Each named move below is a turn or a mirror, shown by a few rows before and after it. Which moves, in which order, take the first row of each later pair to the second? The first pair is answered.
K129:
-2 -3 -7 18 -1 5 12 18 11 0 12 => -3 -9 14 10 -13 2 15 -1 15 -7 10
-8 -2 17 4 -2 -1 0 -13 0 -16 -2 => -6 6 -10 15 12 2 -3 13 -7 -7 0
21 -4 15 4 17 3 9 11 14 -9 -17 => 20 -5 13 5 19 3 10 12 13 -11 -15
K332:
-28 12 -20 -6 4 6 -20 1 -15 9 9 => 18 -8 -2 19 0 -4 14 28 7 -14 12
11 8 -11 6 7 0 -15 23 -12 14 -10 => 14 7 -9 8 6 -1 -12 24 -8 13 -9
1 8 -28 5 21 11 -7 17 -7 6 4 => 12 2 -22 11 21 6 1 23 -1 0 5
-17 4 5 -6 -9 5 -11 -13 -6 0 -8 => 10 -4 16 7 -11 0 9 2 5 -14 -6
K790:
32 5 -11 0 12 4 -2 9 -2 3 -17 => -18 1 12 7 -21 5 3 -22 4 -5 13
7 -7 7 -19 -6 4 -3 -11 6 6 -15 => 5 -6 10 -20 -9 4 -4 -13 6 4 -11
36 -2 -3 -1 11 2 3 7 7 4 -20 => -12 -5 20 4 -22 3 7 -24 10 -6 9
4 2 4 -10 -4 -1 4 -9 -10 -1 -1 => 7 1 4 -10 0 -1 4 -5 -9 1 -3
K189:
-3 18 -9 -23 16 6 -17 -12 -18 16 -18 => -35 9 8 -9 -12 5 -2 -29 -9 3 14
-15 -6 9 -2 0 8 3 10 -4 2 1 => -11 -7 3 2 3 6 6 16 -5 1 -1
-36 7 -12 -14 -4 14 -30 -21 -18 14 3 => -43 2 -14 17 -17 8 -9 -3 -8 -1 33
-14 10 -14 -4 5 3 -5 0 -8 12 3 => -19 10 -15 -1 2 2 -4 -3 -7 8 8
Now pairs of rows:
Each pair is two moves apart.
13 -6 -9 10 4 2 14 19 9 -17 15 => -20 -3 9 -7 -13 9 1 -18 3 -12 14 : K189 K790
3 -10 17 -3 -13 0 4 -13 8 -10 2 => 20 -2 3 -11 8 1 -9 1 0 2 -15 : K332 K790
4 1 -9 33 4 14 -10 23 -6 20 5 => 32 -9 21 8 4 13 -8 3 -1 14 -21 : K129 K790
-36 16 -11 13 14 5 -5 6 -2 17 12 => -22 5 5 29 2 -3 17 13 10 1 23 : K129 K189
-4 -21 16 4 -16 2 12 -14 6 -16 7 => 9 -3 -23 -4 20 8 -13 13 -9 7 -14 : K129 K189
18 3 2 -17 5 -2 -1 4 9 -3 -16 => -11 6 6 -20 -7 1 -5 -13 3 0 -4 : K332 K790
-12 14 -24 18 -6 -4 1 26 -5 3 30 => 46 4 -7 -7 13 -7 0 21 -2 2 -10 : K129 K790
6 4 12 -18 0 0 -5 -21 -8 3 -17 => -5 11 -21 17 3 -4 5 18 -5 0 11 : K189 K129
9 11 -20 7 19 5 -7 0 -11 4 -14 => 25 -5 7 12 5 -2 14 -7 4 -15 -10 : K189 K332
-19 -7 2 9 1 -5 3 0 6 -2 1 => -2 -13 12 1 2 -3 3 -5 9 -3 -11 : K790 K129
-3 -9 2 35 -16 -14 25 15 8 -28 23 => 20 -17 24 18 -15 -16 25 1 15 -31 5 : K790 K129
16 -1 -11 -8 19 2 -8 6 -8 5 -17 => -10 -5 -4 18 -5 1 12 8 1 -9 19 : K790 K189
-25 1 -11 40 -4 2 16 27 7 -10 37 => -6 14 -10 -30 25 13 -32 -11 -18 22 -28 : K189 K189
25 -4 5 -24 22 -4 -8 -15 -9 8 -28 => 4 -16 33 -9 -10 -12 12 -31 6 -12 0 : K189 K332
-3 -3 6 6 -30 -8 -3 3 2 16 2 => 7 0 5 -4 -18 -7 -11 2 -1 22 -13 : K790 K189
0 4 -23 7 10 26 23 -3 16 12 8 => 7 -2 -10 8 5 23 32 -7 22 4 8 : K129 K189
-11 -9 25 -12 -32 7 5 -43 6 -12 -4 => -34 10 -35 24 -15 9 -3 10 -3 1 24 : K129 K790
19 -10 12 0 -2 -2 11 -2 9 -11 -4 => -18 -2 1 6 -12 2 5 -9 3 -7 15 : K332 K189
-6 5 -12 -20 15 25 -23 -14 -11 22 -12 => 31 -13 17 -20 9 18 -2 -16 6 4 -22 : K332 K189
5 2 -12 17 -2 1 11 14 16 -9 15 => -4 14 -27 2 7 6 -9 10 4 8 6 : K332 K790
-24 13 4 -28 4 11 -30 -34 -8 11 -10 => -21 -7 14 25 -21 -1 17 -7 16 -23 32 : K189 K332
10 -6 37 -14 -9 6 2 -25 5 -3 -17 => 14 2 28 -21 2 8 -10 -22 -3 5 -25 : K790 K332
